Where one turn sends some rows of the set: a few examples, then the rows asked:
k_47: [-28.4 -45.5 26.6 34.1 -24.1 -3.5 -20.6 -1.0 14.3 -9.2 6.3 10.6 5.8 -12.8 -20.7 -40.3 42.4 0.9 -22.5 2.5 11.1 23.8 24.9 -24.0 -14.3 5.1 -5.1 -42.4 9.4 31.6]
k_771: [-23.1 -29.0 24.2 11.6 -9.5 -24.6 -15.0 -39.7 47.5 -10.0 -6.1 29.1 27.6 16.4 7.0 -29.6 11.6 -14.2 21.7 0.9 -18.5 27.0 7.3 -38.1 -18.0 -21.7 -10.6 -14.7 18.6 45.8]
k_751: [-26.5 -38.8 27.2 10.8 1.2 -1.1 -4.1 -40.2 22.9 25.4 -6.9 7.4 3.5 2.3 -50.4 -11.1 38.7 -3.8 4.9 17.7 -15.7 -13.2 21.4 -39.1 -22.8 -13.7 8.9 -11.3 17.7 17.1]
k_240: [-16.3 12.0 5.8 12.9 -47.7 -5.1 1.9 -10.0 4.9 42.4 20.4 3.4 -23.3 8.8 -26.8 -12.0 -22.4 -22.0 -12.6 -2.3 15.8 30.7 -11.0 -37.5 -13.0 -19.0 2.3 42.5 26.1 -1.0]
k_315: [-23.4 -49.0 0.1 37.4 12.8 13.7 -25.3 -23.1 4.1 13.8 -4.7 -3.7 13.4 9.9 -4.4 -43.3 25.4 -30.9 10.2 25.0 0.9 8.6 21.1 -14.8 6.1 19.5 -1.3 13.9 1.5 29.2]
k_305: [-25.7 -30.8 42.3 6.3 7.2 -7.5 4.0 -30.8 24.4 21.1 0.9 0.9 2.2 -0.8 -42.3 -9.5 44.0 -10.5 2.5 -2.6 -6.7 -17.7 21.4 -26.1 -13.2 -18.5 3.2 -6.1 18.5 3.7]
k_794: [-21.5 -46.4 22.7 41.8 9.0 12.7 -25.5 -25.4 4.6 5.9 -0.3 -11.3 16.8 14.2 -5.1 -38.3 18.5 -36.6 22.5 21.2 -3.0 14.2 9.5 -8.1 10.3 4.3 -12.9 13.3 -0.9 14.3]
k_790: [-21.6 -12.7 -6.3 11.5 -37.9 -30.7 -13.1 -0.3 3.6 38.8 8.5 -4.1 17.5 20.8 -11.4 10.8 -20.8 46.7 -27.8 -22.0 -4.0 38.5 23.9 -20.4 -11.0 -10.6 -1.5 25.2 4.0 -1.1]
k_317: [-37.1 -36.2 10.5 16.9 -18.1 -25.3 -26.0 -44.0 47.2 -3.4 8.3 25.4 16.7 12.8 3.9 -28.1 20.0 -23.3 21.7 10.9 -19.9 30.9 0.8 -37.7 -13.1 -4.6 0.9 -14.4 17.9 46.2]
k_366: [-11.0 2.4 -11.3 40.3 -14.6 -24.2 -12.3 20.8 39.8 27.4 -19.6 -18.7 26.2 34.5 24.1 26.9 -18.3 16.8 5.3 -7.3 -5.6 -0.7 28.7 -44.0 -11.1 4.5 5.8 -16.9 0.1 31.3]
k_300: [4.1 -29.8 1.8 46.6 -26.7 -24.1 -15.5 47.9 5.4 4.8 -16.7 -18.0 -7.2 9.3 -11.6 -8.3 -23.1 1.3 19.2 13.5 -13.0 -6.4 -20.9 -40.8 -22.2 -39.2 21.2 -33.4 3.3 34.9]
k_995: [-48.8 -37.8 12.2 19.1 -1.2 -7.5 -4.6 -5.9 -2.0 10.1 -0.1 51.3 15.1 24.0 -4.8 -28.7 54.1 15.4 -2.4 2.0 -15.6 8.6 -4.5 -38.2 7.3 10.0 14.2 6.2 -0.2 26.4]
k_227: [-10.7 -11.9 -9.7 47.9 -50.0 10.3 -26.7 30.7 -5.6 6.0 -26.1 13.7 3.0 25.2 -26.5 -11.1 -11.0 -24.0 15.8 -33.1 -2.7 -11.4 -19.4 -42.3 -26.5 -25.2 13.7 24.1 27.8 -0.7]
k_84: [-15.8 -5.5 -6.7 8.0 -34.4 -30.3 -7.9 -8.5 -10.0 35.9 17.1 -13.6 13.4 10.8 2.3 3.5 -24.6 48.1 -13.6 -6.8 -1.8 34.1 15.6 -15.5 9.4 -5.8 16.9 6.7 2.8 -3.5]
k_537: [-14.6 -25.1 -0.6 54.9 -19.1 -16.7 -16.4 44.7 -0.7 25.2 -13.8 -25.3 -9.4 22.8 -6.9 -14.9 -25.2 -3.3 3.7 17.3 -7.3 -8.4 -11.4 -44.5 -17.2 -52.2 38.0 -21.5 7.8 26.4]
k_387: [-26.7 19.4 13.8 13.9 -45.6 2.6 3.0 -14.8 5.5 35.0 11.8 6.2 -31.4 12.7 -21.2 0.9 -23.6 -16.0 -11.9 -7.6 16.3 24.9 -15.7 -26.8 -16.3 11.4 -8.3 17.0 34.7 -5.6]
k_36: [-27.4 -12.4 -2.3 51.2 -19.1 -24.6 -13.7 27.8 40.0 24.3 -20.8 -31.5 14.9 24.4 21.9 14.4 -34.5 17.0 -21.7 -7.7 1.0 -8.0 20.3 -41.2 -1.0 3.2 -0.9 -3.5 17.5 29.4]
k_632: [-41.0 -27.1 15.2 17.7 14.0 -16.4 1.4 -9.5 -2.2 12.4 -3.6 51.8 14.2 30.3 8.5 -26.9 48.7 7.7 -3.7 -1.4 -7.7 12.8 4.1 -26.1 9.7 -11.2 13.3 8.4 -8.8 17.5]
k_574: [-1.0 -10.4 -9.7 41.1 -53.2 7.4 -23.4 21.8 -26.0 9.3 -3.4 9.2 4.4 26.3 -24.1 -20.8 -9.9 -29.5 28.1 -26.4 -6.8 -3.5 -28.3 -24.0 -39.0 -8.3 -2.4 10.7 13.8 8.0]
k_412: [-39.8 15.4 12.7 16.9 -49.8 -13.4 -5.4 -2.4 8.1 36.1 -0.4 17.3 -24.9 9.8 -17.9 -13.6 -35.0 -15.3 -21.4 -7.1 20.7 21.1 -22.8 -33.5 -17.5 -11.5 13.4 34.9 29.1 9.0]
k_886: [-33.5 -40.3 45.0 34.6 -17.7 -5.7 -10.0 9.5 6.0 -16.1 4.5 14.6 14.6 0.1 -15.6 -43.4 29.9 -2.4 -17.1 4.5 19.2 20.2 14.3 -17.1 -17.1 -0.8 -14.9 -38.8 -0.6 37.0]
k_593: [-22.3 -13.2 -3.1 37.0 -3.5 -31.4 -11.6 30.9 40.0 28.0 -24.5 -18.0 6.6 30.9 26.1 20.9 -33.5 23.2 -8.6 3.5 -11.8 13.5 12.5 -38.5 -9.0 3.0 -2.5 -7.5 3.8 38.0]
k_619: [0.0 -8.2 -11.2 50.8 -52.8 7.5 -13.7 35.7 -8.2 0.0 -8.0 10.0 -4.9 19.1 -26.1 -10.3 -2.4 -38.7 16.6 -17.9 14.3 -11.0 -26.8 -36.5 -17.5 -10.7 -0.3 19.4 12.8 4.8]
k_405: [3.4 -8.0 13.4 46.4 -20.3 -10.0 -6.1 50.8 -1.8 29.7 -11.8 -11.1 -10.9 16.1 -0.4 -21.5 -14.0 -2.9 13.8 12.2 -12.5 0.6 -14.7 -54.7 -28.4 -33.5 24.4 -35.3 4.7 45.6]
k_938: [-20.7 -15.2 -3.3 32.9 -52.5 -35.4 -26.8 -13.3 0.5 28.6 0.0 -6.3 18.3 12.9 -6.2 -0.9 -37.8 43.6 -27.9 -12.7 -1.4 35.3 8.4 -18.9 -0.3 -18.2 6.9 15.5 6.9 -4.8]

k_36 -> k_537
k_790 -> k_593
k_886 -> k_794
And these:
k_366 -> k_405
k_47 -> k_315

Where one turn sends some rows of the set: a few examples, then the rows asked:
k_925: [-38.2 18.6 -24.1 -56.5 -51.4 10.5 37.8 10.2 -25.9 -5.2 -20.4 9.6 -29.1 -17.5 -14.0 31.8 9.6 20.3 -12.4 -10.8 -3.1]
k_896: [-5.6 8.6 26.3 -30.3 -66.0 -5.0 20.7 -38.2 -1.8 -26.4 -5.1 -19.6 -12.3 14.4 2.1 19.6 -13.7 -4.7 -13.3 9.4 14.4]
k_685: [-14.6 -4.5 23.8 -37.6 -75.6 34.9 3.6 3.5 -37.9 5.5 22.3 1.5 -28.4 -49.8 1.8 18.5 -1.5 23.2 -24.6 18.6 -11.5]
k_660: [-20.7 3.3 -4.6 -8.0 -19.3 15.3 35.9 30.1 -16.0 18.1 -0.5 13.2 -20.1 -36.3 -11.8 35.3 -12.1 13.0 -19.8 17.5 -6.3]
k_393: [0.8 18.9 3.9 -35.1 -68.5 -3.2 -4.4 24.4 -14.0 17.2 -45.8 -37.0 2.0 3.8 26.4 22.7 -8.6 -14.0 -19.0 -1.2 8.1]
k_422: [-63.8 -17.3 17.7 -53.2 -28.4 7.7 5.8 -16.6 -37.6 -9.0 -31.7 -25.0 -12.2 24.7 -1.8 39.3 10.8 2.4 3.7 -20.6 -5.5]
k_827: [-39.9 -22.5 44.3 -27.3 -66.6 22.3 -11.6 -2.3 -30.4 21.6 -19.1 5.1 -34.9 22.2 -17.1 35.9 2.6 35.2 5.3 14.2 11.1]
k_62: [-44.3 10.9 34.3 -15.3 -31.0 3.2 28.6 5.4 -13.7 8.9 16.7 -20.5 -9.2 -29.5 26.9 -8.1 -22.3 25.2 -46.3 -5.8 -9.2]
k_35: [-69.2 0.8 16.4 -33.5 -61.3 0.6 8.8 -26.4 -30.3 18.9 -36.9 -17.8 12.4 -1.4 3.4 19.6 -4.7 -4.5 -31.7 -15.2 1.7]
k_605: [-28.9 16.4 5.5 -66.8 -19.9 32.1 3.6 -17.9 -51.9 -14.4 1.1 -20.2 3.1 -11.5 26.0 23.9 -2.8 41.2 1.6 -23.9 11.3]
k_733: [-63.4 8.1 18.8 -27.6 -39.4 30.1 -0.7 -17.7 -28.0 -5.2 -2.5 -18.6 -23.9 26.7 33.6 42.9 20.2 -11.7 2.1 -3.6 9.1]
k_869: [-29.8 9.1 9.2 -28.8 -53.4 10.8 -24.1 13.1 -36.8 -5.7 -28.0 -47.8 -11.3 24.9 35.7 48.2 20.9 -7.6 -3.9 -4.6 0.5]
k_906: [-19.5 5.7 24.3 16.5 -35.5 5.6 1.8 24.2 -21.5 40.1 8.3 -5.6 -15.6 -34.6 -1.0 46.7 -22.7 12.6 -10.8 9.5 6.3]
k_337: [-34.0 14.8 13.8 0.5 -53.2 15.5 5.0 4.1 -39.4 9.1 22.8 -9.7 -15.5 46.0 31.1 37.7 -1.5 7.8 -23.8 13.7 23.8]
k_49: [-13.7 -1.3 31.0 -33.3 -65.8 -3.7 8.9 -25.2 -21.0 -36.1 -1.7 -21.6 -15.0 33.1 1.6 5.9 -14.3 7.7 -19.5 16.2 19.9]
k_446: [4.7 3.0 22.5 -48.3 -28.6 48.1 -9.3 -10.0 -24.6 -5.0 -22.3 -24.9 -4.7 4.5 38.0 33.8 4.0 40.6 7.1 16.7 9.5]
k_452: [-57.9 32.2 -17.2 -23.5 -54.8 6.6 18.0 23.1 -45.5 -8.6 -12.4 -14.5 -10.8 14.2 21.5 27.1 12.8 34.7 -41.2 10.2 1.5]
k_190: [-12.8 -17.1 38.4 -6.6 -16.7 -7.8 -1.3 44.6 -29.0 22.7 -16.7 20.3 -18.0 -25.8 25.8 33.3 -16.2 31.3 -5.1 4.1 -6.3]
k_43: [-28.2 3.9 22.3 -28.4 -40.9 5.3 6.5 41.2 -44.9 17.4 -20.2 20.4 -3.8 -36.4 38.6 39.2 -14.7 33.9 -14.0 31.7 -10.1]
k_98: [-40.7 -16.1 38.9 -29.6 -48.1 14.6 -19.3 37.4 -50.8 28.6 -14.2 1.8 -16.0 -24.7 -14.7 2.6 -29.4 21.1 -8.5 21.7 7.9]
k_649: [0.9 -6.5 22.8 -39.9 -24.0 53.4 -6.4 -21.4 -22.9 -7.0 -13.9 -14.9 -7.2 3.0 27.4 41.4 13.8 39.1 6.6 10.2 6.3]
k_94: [-15.3 3.2 -5.8 -30.3 -22.2 -23.9 25.1 21.5 -35.4 0.3 -0.1 -18.0 -33.1 31.9 -11.6 30.4 -21.9 24.1 -8.8 -16.0 31.8]
k_328: [-34.1 16.5 6.1 -37.3 -19.6 -14.4 14.4 8.0 -24.1 -5.4 -25.6 -49.2 -16.2 28.5 23.9 52.5 -5.7 7.4 6.6 -17.0 9.0]
k_976: [-14.8 -10.1 27.0 -30.7 -10.5 24.7 -27.4 -11.4 -28.5 -5.2 -25.3 -36.2 2.0 -6.2 25.7 7.7 9.5 30.8 -7.8 -36.4 7.3]
k_840: [-14.8 -14.8 3.1 -51.0 -42.3 16.5 -9.6 7.0 -33.5 -12.4 -22.3 -19.3 -35.3 13.6 -4.6 50.9 22.9 -10.5 20.5 -21.9 -0.4]
k_40: [-24.6 2.0 27.6 -40.7 -37.1 8.3 1.5 61.9 -52.3 20.3 -5.3 -4.5 11.2 -6.8 6.1 -2.3 -37.5 10.8 -16.7 8.1 -13.9]
k_147: [17.5 -20.4 40.0 -32.2 -44.9 -6.0 14.8 26.5 -14.8 15.6 -12.8 -30.6 -6.6 -23.6 -4.5 24.5 -25.6 36.2 -23.6 3.0 -26.7]
k_779: [-15.2 -38.3 4.3 -17.2 -46.8 18.3 -4.1 6.5 -42.3 -4.8 -2.9 6.8 -23.1 32.6 -23.1 30.3 23.3 2.4 -19.7 -12.2 0.7]
k_204: [-33.8 -24.5 47.1 -13.3 -29.2 2.2 -8.9 31.6 -33.6 25.5 -28.3 22.4 -4.6 -33.0 25.9 22.0 -10.2 25.2 -13.1 7.8 -14.1]
k_982: [-3.6 -2.3 23.9 -30.3 -67.5 -8.2 -7.5 -13.9 -28.9 -38.7 1.9 -24.2 -18.0 24.3 -0.7 -3.8 -6.4 -3.4 -20.8 -4.9 18.3]
k_650: [-9.7 -35.9 48.2 -13.5 -49.2 7.2 1.2 12.1 -32.5 11.9 -3.1 -25.3 3.8 -8.3 -4.1 22.4 -9.9 40.6 -42.5 8.2 -34.4]
k_850: [-26.4 23.0 2.1 -46.5 -16.8 29.1 5.5 -19.7 -48.4 -12.1 9.9 -24.7 5.6 -9.3 33.9 34.7 -0.6 41.2 -4.1 -23.7 10.1]
k_419: [-1.7 14.7 19.1 -25.0 -69.7 20.3 0.5 28.7 -41.4 2.7 27.2 -19.2 -30.1 -30.5 22.2 19.9 -13.3 35.0 -29.1 29.6 0.7]
k_959: [-7.6 9.0 11.0 -34.9 -70.7 -15.4 18.6 -35.7 -22.4 -32.3 -3.0 -24.5 -2.1 4.1 -7.9 26.3 -10.5 -2.9 -21.3 -7.5 3.8]
k_820: [-35.0 -2.2 22.7 -36.3 -24.8 -4.9 6.7 43.3 -48.9 13.8 -7.9 29.3 -8.5 -44.5 25.6 15.0 -18.8 20.6 -9.9 -11.1 -10.2]
k_908: [0.8 6.9 19.9 -21.6 -70.7 -7.3 1.7 -28.7 -9.8 -28.1 -0.9 -25.3 -11.8 4.5 3.7 11.9 -3.8 -17.9 -19.2 -13.1 11.0]
k_841: [-38.2 0.7 33.8 -12.6 -51.8 12.1 -0.6 10.5 -17.7 21.3 -5.7 -3.4 7.7 14.7 17.1 14.3 11.1 -12.8 -19.8 -49.9 -27.0]
k_202: [-52.6 -0.6 12.6 -24.4 -37.8 20.3 4.6 42.6 -45.6 12.1 -22.3 -2.6 0.8 -16.9 6.3 -1.0 -15.6 22.7 -37.7 40.2 -4.8]
k_563: [-23.4 -5.5 19.7 -0.9 -28.4 16.8 21.1 25.5 -31.6 28.4 19.8 13.0 9.1 -22.1 -4.9 37.9 -15.0 -3.7 -18.8 -11.6 -28.0]
k_872: [-11.2 4.4 13.6 -39.6 -68.0 -16.4 8.4 -19.0 -39.4 -41.8 -0.1 -29.8 -4.3 26.4 -5.0 12.7 -13.3 10.7 -25.8 3.0 12.5]
k_535: [-27.2 -12.9 18.0 -24.2 -31.8 11.3 11.9 31.2 -48.0 12.1 -5.2 38.3 -15.2 -32.7 18.8 46.1 -4.1 35.6 -10.1 23.0 -13.4]
k_589: [-23.0 7.3 15.0 -72.5 -67.7 22.6 18.2 -4.0 -18.4 16.1 -20.3 9.7 -23.8 -4.1 -3.1 15.0 -16.2 -16.3 11.8 -2.2 16.6]
k_686: [-14.4 20.2 34.7 -15.4 -66.2 1.0 0.5 10.1 -2.6 35.7 -26.5 -23.5 -27.1 8.9 14.1 52.3 -15.9 28.4 8.6 16.5 18.6]
k_145: [0.9 -7.6 20.2 -30.0 -1.7 19.2 -18.7 -7.5 -22.5 -5.6 -18.3 -34.0 -6.7 -6.7 20.6 17.8 6.6 30.8 0.6 -41.1 11.0]
k_494: [-7.0 4.6 24.9 -39.1 -36.8 -4.5 3.4 50.9 -25.6 8.1 -4.5 -8.5 -17.3 30.2 8.5 -1.1 -11.8 4.5 -0.1 -45.1 -4.4]
k_784: [-41.6 1.3 22.6 -8.7 -21.6 -3.9 5.3 38.0 -51.5 13.7 6.6 25.5 -4.6 -33.1 35.9 28.0 -10.8 23.6 -21.8 -10.7 -13.1]
k_772: [-33.5 -7.1 32.1 -38.6 -20.4 5.5 33.1 14.7 -21.2 -1.8 21.3 -3.2 -30.4 -25.6 0.1 -16.0 -25.3 32.5 -29.7 -10.1 -5.2]
k_644: [-31.9 18.4 11.1 -65.0 -32.6 15.2 7.5 11.9 -22.7 -9.3 -14.8 -22.7 -44.0 21.3 23.2 29.6 -2.4 -8.1 27.7 -2.6 24.6]

k_422 -> k_840
k_494 -> k_686
k_62 -> k_650
And these:
k_820 -> k_190
k_872 -> k_908
k_563 -> k_98
k_393 -> k_337
k_446 -> k_850

